(in the rows, 128 means zero)
Each path below is one point turned by a fixed rotation once a step. After each direction that follows a path, write how fast that rotation turns it, in deg/step (0 if it stays still).
Each turn is a multiple of 5 degrees from 10 to 175, or 0.
Path 1:
[129 123 113 129 116 125 127 123 136]
[131 114 123 133 125 129 132 120 138]
[128 126 114 131 123 123 129 116 135]
[124 117 127 135 122 125 130 116 138]
[130 128 119 137 126 123 129 111 130]
[121 122 130 137 118 122 127 116 132]
[132 126 125 142 126 125 129 113 124]
[124 126 128 139 113 123 124 119 126]
[135 120 129 142 122 128 128 119 121]
[130 127 123 138 111 124 123 125 123]
[136 115 129 139 118 131 127 126 125]
[136 125 115 134 114 127 125 127 124]
[133 113 125 134 116 130 128 128 131]
[138 122 112 132 120 128 129 124 129]
[128 115 121 130 116 127 128 126 138]
[136 119 114 133 127 128 131 118 134]
[123 122 118 129 118 124 127 120 139]
[131 118 122 136 129 127 132 113 135]
[123 128 119 134 119 121 126 114 134]
[127 119 130 139 125 126 130 113 132]
[127 131 121 138 120 122 126 114 126]
[126 120 134 141 118 125 127 118 128]
[134 129 123 141 120 125 126 118 121]
[128 120 130 139 112 126 124 124 125]
[139 122 122 140 120 130 128 123 120]
[130 121 123 134 110 126 123 129 127]
[140 115 121 136 121 132 129 126 127]
[132 122 115 130 113 126 125 128 131]
[134 112 121 132 122 131 131 125 134]
[132 124 111 129 120 125 128 121 134]
Speeds:
[127 119 137 130 130 131 130 129 131] : 160
[127 127 125 132 120 136 132 122 129] : 0
Path 2:
[120 134 128 120 126 128 139 123 145]
[130 133 124 118 119 136 143 125 137]
[140 134 124 117 126 136 142 126 124]
[140 130 128 119 141 132 137 125 120]
[133 122 130 125 149 129 134 121 130]
[132 119 127 130 141 126 132 120 144]
[136 125 120 130 128 123 131 121 147]
[139 135 113 125 123 119 132 126 138]
[132 140 113 120 132 120 136 130 127]
[121 138 120 123 141 127 141 132 126]
[120 135 128 129 141 136 141 129 135]
[130 136 134 130 133 140 138 123 142]
[141 137 135 121 127 133 132 118 139]
[140 131 130 111 129 123 132 117 131]
[131 121 123 111 135 121 137 121 127]
[128 116 117 122 137 128 141 126 131]
[135 121 116 135 136 134 140 129 135]
[142 135 119 138 137 131 132 127 136]
[138 143 123 130 139 120 127 125 136]
[125 141 125 120 137 116 129 123 138]
[117 135 124 117 130 123 138 125 140]
[123 132 123 120 123 136 145 128 137]
[137 134 125 122 126 141 144 128 129]
[143 134 130 122 137 136 137 124 123]
[138 128 133 121 146 128 132 119 128]
[130 119 130 123 142 123 131 117 140]
[131 119 120 126 129 123 134 121 146]
[137 127 111 127 123 124 135 127 139]
[137 138 110 126 130 124 136 131 128]
[128 141 118 126 143 125 137 132 125]
Speeds:
[130 130 132 135 136 133 127 129 127] : 55
[125 125 133 133 122 126 123 132 122] : 0
[133 119 122 132 131 123 125 127 128] : 35
[133 128 126 133 120 134 129 128 133] : 70
Path 3:
[125 133 146 128 139 129 131 127 136]
[126 123 124 124 128 138 133 118 143]
[137 124 140 130 116 136 132 135 133]
[133 134 134 109 132 131 132 127 130]
[127 122 134 130 140 138 124 134 140]
[125 123 138 128 123 127 142 119 138]
[138 128 131 120 120 145 124 124 131]
[132 134 137 121 130 126 131 141 139]
[126 116 132 119 140 135 136 124 132]
[128 129 144 135 126 137 127 122 137]
[133 131 125 116 119 132 135 126 141]
[136 120 138 122 131 138 128 141 128]
[124 133 141 121 139 127 134 122 136]
[127 120 126 130 127 142 127 122 143]
[135 128 140 126 115 129 138 132 134]
[135 130 131 110 134 138 127 128 129]
[125 127 139 131 139 132 128 136 142]
[126 120 132 123 126 133 141 116 136]
[138 130 138 127 119 142 123 129 132]
[131 134 132 114 131 125 135 137 139]
[128 114 135 124 139 139 130 129 131]
[126 134 143 132 125 131 133 118 139]
[135 126 122 117 119 139 130 127 139]
[135 126 143 123 130 131 132 142 130]
[125 129 134 116 141 132 132 119 134]
[127 122 133 136 126 140 126 127 144]
[134 127 135 119 116 128 141 127 134]
[136 128 134 116 134 141 122 133 128]
[123 130 138 127 138 126 134 132 143]
[128 115 130 125 126 139 135 117 135]
Speeds:
[132 130 126 129 116 130 129 126 129] : 90
Path 4:
[119 130 138 119 135 117 137 129 127]
[134 131 134 135 136 112 126 132 133]
[115 131 125 133 139 125 125 130 141]
[119 134 122 135 123 114 130 119 130]
[127 135 131 124 119 124 120 125 144]
[116 136 143 132 124 130 126 124 128]
[134 138 136 140 123 128 137 130 136]
[120 133 133 120 131 130 143 132 138]
[129 132 137 125 131 111 137 128 125]
[129 130 134 129 140 120 124 136 141]
[112 131 126 137 137 120 129 126 130]
[128 134 120 135 121 115 128 123 140]
[115 134 133 121 122 126 122 123 138]
[126 137 142 137 120 124 127 123 126]
[129 136 135 133 126 135 135 133 142]
[119 133 134 125 129 125 146 127 127]
[137 131 136 124 130 112 134 132 135]
[118 129 135 126 143 122 125 133 135]
[123 132 125 143 133 114 129 125 130]
[122 133 120 127 125 123 125 126 146]
[114 135 134 126 120 121 125 119 128]
[134 137 140 135 119 126 124 127 137]
[118 135 138 131 129 138 137 130 136]
[130 135 133 130 125 119 146 127 128]
[130 130 135 117 135 120 133 135 140]
[118 130 137 131 140 115 128 129 125]
[130 132 123 141 133 118 126 130 140]
[111 132 122 126 127 124 127 124 139]
[126 136 133 131 116 115 125 119 130]
[126 136 141 129 123 133 122 130 142]
Speeds:
[127 128 120 122 123 125 135 126 130] : 90
[130 118 130 129 129 130 129 120 130] : 0
[136 128 126 127 127 129 125 132 137] : 145
[124 128 122 131 126 125 119 124 130] : 45
